In the rows, zero is written as 128.
Rotation paths and how fast each direction turns (deg/step)
Each turn is a multiple of 5 degrees from 10 to 175, or 0.
Each row of a path follows its step; steps can be skipped.
Rotation 1:
step 0: [117 126 136 121 135 117 121 128 125 142 132 120 126 104 147 130 126 122
 132 125 122 131 129 132 152 126 136 126 125 129 130 138 123 137]
step 1: [132 112 136 119 127 132 141 139 129 126 126 143 143 118 145 128 132 117
 122 127 132 134 124 111 126 117 119 139 121 125 126 142 127 133]
step 2: [112 129 123 138 119 121 121 135 117 123 129 129 136 105 130 137 130 123
 116 119 123 129 125 131 142 119 125 116 109 124 122 127 125 134]
step 3: [118 127 131 133 143 134 127 122 113 133 141 139 126 123 130 117 135 112
 131 123 125 135 124 111 134 119 120 139 125 114 122 141 119 134]
step 4: [120 123 138 127 118 122 130 126 118 123 116 115 131 119 148 135 135 120
 132 132 119 132 122 121 148 121 117 111 132 116 126 132 129 129]
step 5: [128 134 137 122 142 129 123 135 133 123 135 131 135 110 140 121 135 118
 123 116 125 117 124 114 135 125 133 128 121 132 133 154 130 131]
step 6: [117 123 123 127 125 126 123 144 119 126 111 127 128 124 144 134 133 114
 127 119 141 135 124 120 130 121 115 127 110 122 109 131 135 130]
step 9: [141 120 138 135 123 127 123 133 126 104 118 131 142 121 129 132 135 115
 125 127 123 125 131 110 139 117 126 116 125 123 131 145 123 121]
step 10: [120 141 120 131 147 122 120 144 117 125 122 121 127 116 131 123 133 126
 132 108 132 112 119 126 132 119 125 126 119 121 117 137 124 134]
[131 131 123 128 128 124 131 128 128 130 129 129 126 130 133 124 130 122
 131 128 129 130 129 127 125 132 127 135 128 130 124 130 124 128] -> 145
[126 134 128 130 129 127 127 126 125 122 125 126 130 132 128 126 131 128
 130 126 123 125 122 126 128 131 129 129 132 123 131 128 127 127] -> 60
[126 128 123 129 131 126 127 134 130 124 126 131 133 124 130 126 126 131
 123 125 130 127 128 127 123 129 128 130 125 126 128 123 130 127] -> 85
[131 131 127 133 123 128 133 131 127 128 127 126 125 122 127 128 128 128
 125 135 125 125 128 127 129 131 129 125 126 127 128 129 128 124] -> 145
Rotation 2:
step 2: [122 132 121 116 123 134 114 125 114 123 126 144 132 131 147 136 123 115
 124 117 121 124 124 131 124 116 129 131 135 133 121 122 128 130]
step 3: [131 119 125 133 124 139 127 126 141 121 142 125 129 129 136 150 118 127
 126 123 124 124 138 122 132 129 124 143 123 119 114 132 122 123]
step 5: [136 122 123 128 140 131 135 120 136 126 126 130 126 127 133 136 126 127
 123 121 135 146 122 130 114 116 121 133 130 110 124 139 110 129]
step 6: [111 132 117 130 119 128 126 131 130 143 125 120 114 138 145 122 132 121
 128 123 131 124 114 119 128 131 132 131 136 122 121 130 115 132]
step 7: [124 132 124 141 136 131 127 128 133 126 129 131 119 125 132 134 103 121
 138 125 139 138 126 130 121 136 124 142 142 119 138 124 128 128]
step 8: [130 137 133 111 112 129 119 121 139 129 128 119 120 123 134 117 108 122
 127 119 127 127 119 114 126 125 129 125 122 119 134 123 123 123]
step 9: [126 149 127 138 126 129 131 117 123 123 140 131 133 129 128 133 124 120
 146 111 132 139 128 127 128 117 135 134 127 128 130 132 122 116]
step 10: [127 140 145 123 126 131 121 135 136 123 124 122 135 134 134 135 131 119
 128 127 115 131 111 118 137 141 127 133 130 113 129 137 124 120]
step 12: [139 120 125 128 126 118 128 138 140 128 139 128 121 131 133 141 124 123
 123 128 126 128 114 124 126 137 136 121 123 127 130 129 112 104]
[128 127 125 128 123 123 128 123 127 132 125 127 127 126 130 133 130 132
 124 124 128 129 128 129 128 123 131 130 121 128 129 125 126 128] -> 120
[132 128 127 128 126 129 127 132 124 121 131 131 131 131 129 130 129 127
 127 126 125 130 126 124 131 127 129 130 122 127 126 129 134 127] -> 45
Rotation 3:
step 0: [121 128 143 117 131 123 122 129 127 136 120 125 113 128 122 115 124 122
 120 124 143 146 119 127 134 136 134 125 127 128 123 120 122 121]
step 2: [134 140 139 117 140 120 123 134 118 136 124 123 129 126 153 130 136 129
 113 135 130 127 125 135 114 122 129 122 135 133 134 129 129 119]
step 3: [118 124 130 127 116 122 129 143 125 125 131 123 116 136 142 114 135 128
 118 110 131 135 122 127 125 122 114 121 135 130 123 131 134 136]
step 4: [126 116 130 119 136 122 124 133 125 123 127 126 122 129 128 126 131 112
 136 119 135 145 128 131 121 122 131 137 138 118 128 147 128 109]
step 5: [126 125 125 126 127 132 127 145 136 137 135 121 134 125 138 133 127 126
 140 125 144 126 142 139 114 124 129 110 134 131 133 130 117 127]
step 6: [125 126 126 122 134 141 132 128 125 128 130 122 118 124 139 129 143 123
 119 118 130 124 125 147 118 139 113 123 111 123 136 133 129 121]
step 8: [132 133 107 117 131 118 120 140 128 129 128 128 118 120 114 142 116 126
 128 125 130 132 123 131 113 137 122 127 131 120 131 132 117 120]
step 9: [133 125 132 129 125 125 121 124 130 131 143 126 122 122 115 127 137 123
 116 137 139 132 131 145 125 134 123 110 134 129 133 109 121 125]
step 10: [132 137 129 132 133 123 127 130 135 133 124 147 117 129 132 136 146 129
 134 117 126 140 116 130 135 129 111 127 123 128 139 116 122 122]
[123 125 126 126 126 135 132 128 131 124 126 124 131 129 129 131 128 125
 130 124 131 126 135 130 125 128 128 130 124 126 127 130 129 126] -> 40
[129 123 127 129 128 127 124 134 131 126 129 125 126 130 123 126 126 124
 124 130 129 130 130 125 129 130 129 135 131 130 128 129 122 129] -> 85
Rotation 4:
step 1: [134 132 117 151 116 131 127 128 121 113 128 134 120 137 122 132 117 115
 121 124 117 121 137 129 131 139 123 128 125 130 133 116 132 120]
step 2: [138 125 127 131 120 130 128 131 121 114 132 140 124 142 121 118 129 130
 124 117 120 127 133 134 144 143 122 121 112 131 127 115 130 127]
step 3: [142 133 128 138 117 123 123 124 130 123 127 137 127 135 131 121 121 139
 116 107 115 128 136 132 141 125 125 132 112 123 126 134 129 124]
step 4: [139 126 121 156 124 127 118 135 134 120 132 132 128 135 135 124 116 133
 119 128 120 124 134 124 143 125 128 136 120 127 126 123 132 140]
step 5: [128 129 122 143 121 127 128 144 126 135 134 137 128 130 128 119 126 134
 130 124 122 113 138 132 142 134 129 130 112 132 110 118 128 139]
step 7: [129 124 132 141 125 131 127 125 136 113 118 128 128 145 122 116 117 119
 124 123 132 118 138 119 130 137 117 136 119 138 119 120 131 139]
step 8: [133 122 132 137 121 133 129 124 139 128 119 136 136 131 121 110 124 131
 127 119 133 122 128 127 132 134 123 122 102 137 111 126 125 125]
step 11: [127 126 128 135 109 121 127 124 126 119 133 132 131 132 121 134 136 125
 137 114 125 116 134 136 136 134 120 123 108 130 113 125 135 116]
step 12: [127 131 130 143 118 113 121 120 136 112 132 127 127 129 122 133 127 118
 116 112 123 124 129 124 136 134 117 138 115 129 128 130 135 120]
[131 128 134 124 124 131 128 125 130 122 129 127 131 132 131 130 131 130
 129 128 130 130 134 127 129 126 125 130 129 128 125 132 129 129] -> 85
[128 127 126 129 125 127 128 128 129 128 122 127 124 128 130 133 125 129
 126 128 124 126 127 128 126 123 127 130 129 126 126 133 125 120] -> 130
[131 129 121 132 134 127 129 127 129 123 128 126 128 130 126 130 127 124
 127 132 130 130 133 125 124 123 127 131 128 127 130 127 129 130] -> 125
[127 130 126 126 129 124 130 129 130 129 129 132 130 129 126 133 131 130
 123 133 130 131 129 131 130 130 125 123 125 129 124 129 123 129] -> 120
Rotation 5:
step 0: [131 121 128 127 127 128 126 137 134 136 121 112 133 141 144 127 122 136
 110 125 135 130 134 105 124 135 129 131 137 122 124 144 126 122]
step 1: [130 130 125 129 130 133 126 118 121 114 123 141 146 114 130 130 132 128
 119 133 146 127 128 146 119 135 126 117 128 137 118 123 122 115]
step 2: [125 124 120 134 122 125 121 121 121 134 135 134 138 134 138 123 126 130
 140 128 125 107 116 120 152 119 137 121 126 115 128 122 132 135]
step 4: [138 116 116 132 118 147 130 124 126 143 114 133 134 130 122 139 131 131
 123 128 123 138 130 137 118 128 139 124 137 126 131 145 127 142]
step 6: [129 141 118 130 128 130 143 126 137 132 123 122 129 122 133 130 131  98
 127 117 129 121 112 133 136 132 138 128 126 128 117 119 124 121]
step 8: [136 122 140 141 115 136 131 134 131 116 124 110 138 128 127 118 143 131
 112 122 134 123 138 131 130 116 121 129 126 129 120 139 125 133]
step 10: [117 125 130 136 129 130 132 117 119 130 133 128 120 131 123 135 134 112
 139 119 147 126 126 119 133 119 121 138 131 111 144 117 123 134]
step 11: [127 117 129 111 133 130 134 135 138 123 113 127 116 127 126 126 122 122
 131 122 110 131 121 137 122 114 117 130 129 128 108 130 137 138]
step 12: [128 142 135 129 133 136 134 122 120 135 129 110 137 124 131 142 136 144
 126 133 119 130 134 123 118 141 133 143 125 121 128 144 117 136]
[124 131 127 127 129 123 133 131 125 128 123 131 127 130 132 122 130 127
 127 129 128 127 123 129 127 127 127 130 126 128 132 128 131 134] -> 90
[131 129 126 123 131 126 124 127 131 135 127 125 132 130 128 129 129 132
 131 133 128 128 128 130 130 128 130 130 127 123 133 126 127 131] -> 145
[123 123 130 125 129 127 129 123 128 132 127 126 123 126 129 125 130 129
 128 128 131 123 135 126 131 127 131 128 126 131 130 131 128 127] -> 140
[128 122 130 135 130 128 124 132 126 129 129 127 133 127 128 125 129 126
 129 130 129 123 127 129 128 129 123 123 126 129 131 127 131 128] -> 55
[132 126 126 124 131 129 129 128 125 132 134 135 128 124 127 129 135 127
 124 127 132 131 128 125 126 126 126 127 129 129 129 128 129 130] -> 120
Rotation 6:
step 0: [130 118 121 132 138 122 151 141 124 134 130 122 135 129 132 120 121 137
 124 124 123 124 149 130 138 129 135 123 107 129 134 126 132 118]
step 1: [146 118 134 138 137 130 140 135 137 141 118 119 133 117 126 134 123 136
 133 130 122 131 131 131 123 145 134 124 121 110 133 134 119 114]
step 3: [139 129 141 140 132 124 132 129 123 120 121 123 143 129 136 125 129 123
 136 125 137 106 130 128 137 136 124 129 124 142 140 112 119 118]
step 4: [140 116 135 132 126 137 121 144 119 127 117 139 130 124 136 125 114 131
 147 126 128 109 115 130 127 129 126 114 130 130 134 132 121 123]
step 5: [128 112 130 138 123 122 119 134 122 117 138 139 134 125 128 130 111 130
 136 122 126 114 139 127 133 129 134 122 118 134 141 147 142 128]
step 6: [120 119 139 132 140 117 133 130 128 131 129 130 141 124 112 135 123 140
 128 122 145 118 131 140 136 136 134 113 115 128 132 137 122 131]
step 9: [131 140 126 145 123 130 125 135 133 138 117 122 132 116 130 120 130 135
 139 128 136 118 140 147 132 140 124 125 132 130 128 136 112 113]
step 11: [133 119 131 135 145 135 130 129 126 126 110 118 131 124 133 137 107 129
 135 130 125 110 133 129 133 122 140 130 115 127 143 130 131 120]
step 12: [144 120 135 133 129 132 126 135 122 132 122 122 128 110 127 135 118 127
 131 132 123 120 140 139 135 135 123 104 114 123 133 135 134 139]
[127 129 128 129 124 126 128 131 122 128 131 132 124 128 133 124 128 123
 126 130 124 130 132 129 123 129 126 125 124 130 127 130 131 129] -> 140
[126 127 126 123 126 124 131 133 130 128 129 126 129 126 131 126 130 135
 123 133 131 129 128 128 127 132 131 131 130 129 125 130 129 125] -> 45
[131 128 128 123 133 132 133 131 122 128 124 127 129 132 131 126 125 130
 128 126 126 129 126 124 127 124 130 126 128 132 126 126 128 126] -> 100
[129 128 127 126 129 124 129 124 126 129 127 125 130 128 122 129 130 132
 127 129 124 129 130 121 126 131 123 125 122 125 126 130 127 127] -> 60
[129 129 136 128 134 129 130 126 125 131 129 126 126 125 126 129 125 125
 121 128 128 128 127 129 128 132 132 130 128 125 127 130 132 131] -> 70
[131 133 128 130 129 125 130 127 128 129 128 126 130 128 127 126 131 124
 127 127 122 130 125 129 127 131 126 131 134 132 130 130 124 122] -> 55
Rotation 7:
step 3: [125 127 132 124 133 119 131 128 120 114 131 135 129 128 133 129 141 135
 140 125 135 120 138 130 118 126 126 139 145 135 128 149 118 121]
step 4: [140 125 143 122 123 133 127 139 130 114 118 123 118 131 129 117 123 124
 126 130 123 133 128 135 119 141 134 138 135 132 125 147 135 119]
step 5: [120 121 128 112 131 140 116 136 115 117 129 125 134 130 134 111 143 124
 132 129 125 139 130 118 122 136 122 133 134 136 120 130 121 132]
step 6: [140 121 135 128 132 127 137 134 121 124 127 136 128 131 124 127 142 136
 125 124 142 130 121 119 124 120 130 144 137 145 127 146 124 123]
step 7: [129 137 148 129 138 130 134 142 121 126 126 131 124 130 137 120 126 125
 126 129 115 129 136 128 111 144 134 137 144 139 127 132 130 129]
step 8: [122 117 123 119 127 135 134 136 122 111 128 115 122 123 124 121 151 134
 132 136 128 127 130 118 116 138 130 129 142 126 121 134 123 129]
step 9: [140 122 135 136 121 138 135 131 124 122 122 130 132 135 124 119 131 129
 122 123 129 146 115 122 124 130 125 145 143 131 124 145 124 138]
step 10: [133 141 140 119 140 126 130 125 119 131 125 121 125 126 140 118 140 125
 129 129 121 128 127 112 120 135 129 144 137 142 125 124 132 138]
step 11: [126 128 132 131 132 121 138 143 126 113 131 123 120 119 122 141 146 130
 120 140 132 136 127 118 123 134 134 131 139 133 122 137 118 134]
[126 128 124 124 128 136 128 133 126 126 127 131 129 123 123 130 129 124
 128 131 129 129 131 126 130 130 129 124 125 127 125 129 128 132] -> 115
[129 122 126 129 124 130 123 128 133 124 128 124 131 128 126 124 126 130
 128 131 130 133 127 129 125 130 130 126 132 124 127 124 130 126] -> 95
[129 128 127 128 127 133 125 128 131 135 128 126 129 132 129 130 126 125
 126 128 126 127 128 134 124 131 132 133 126 131 124 128 125 131] -> 140
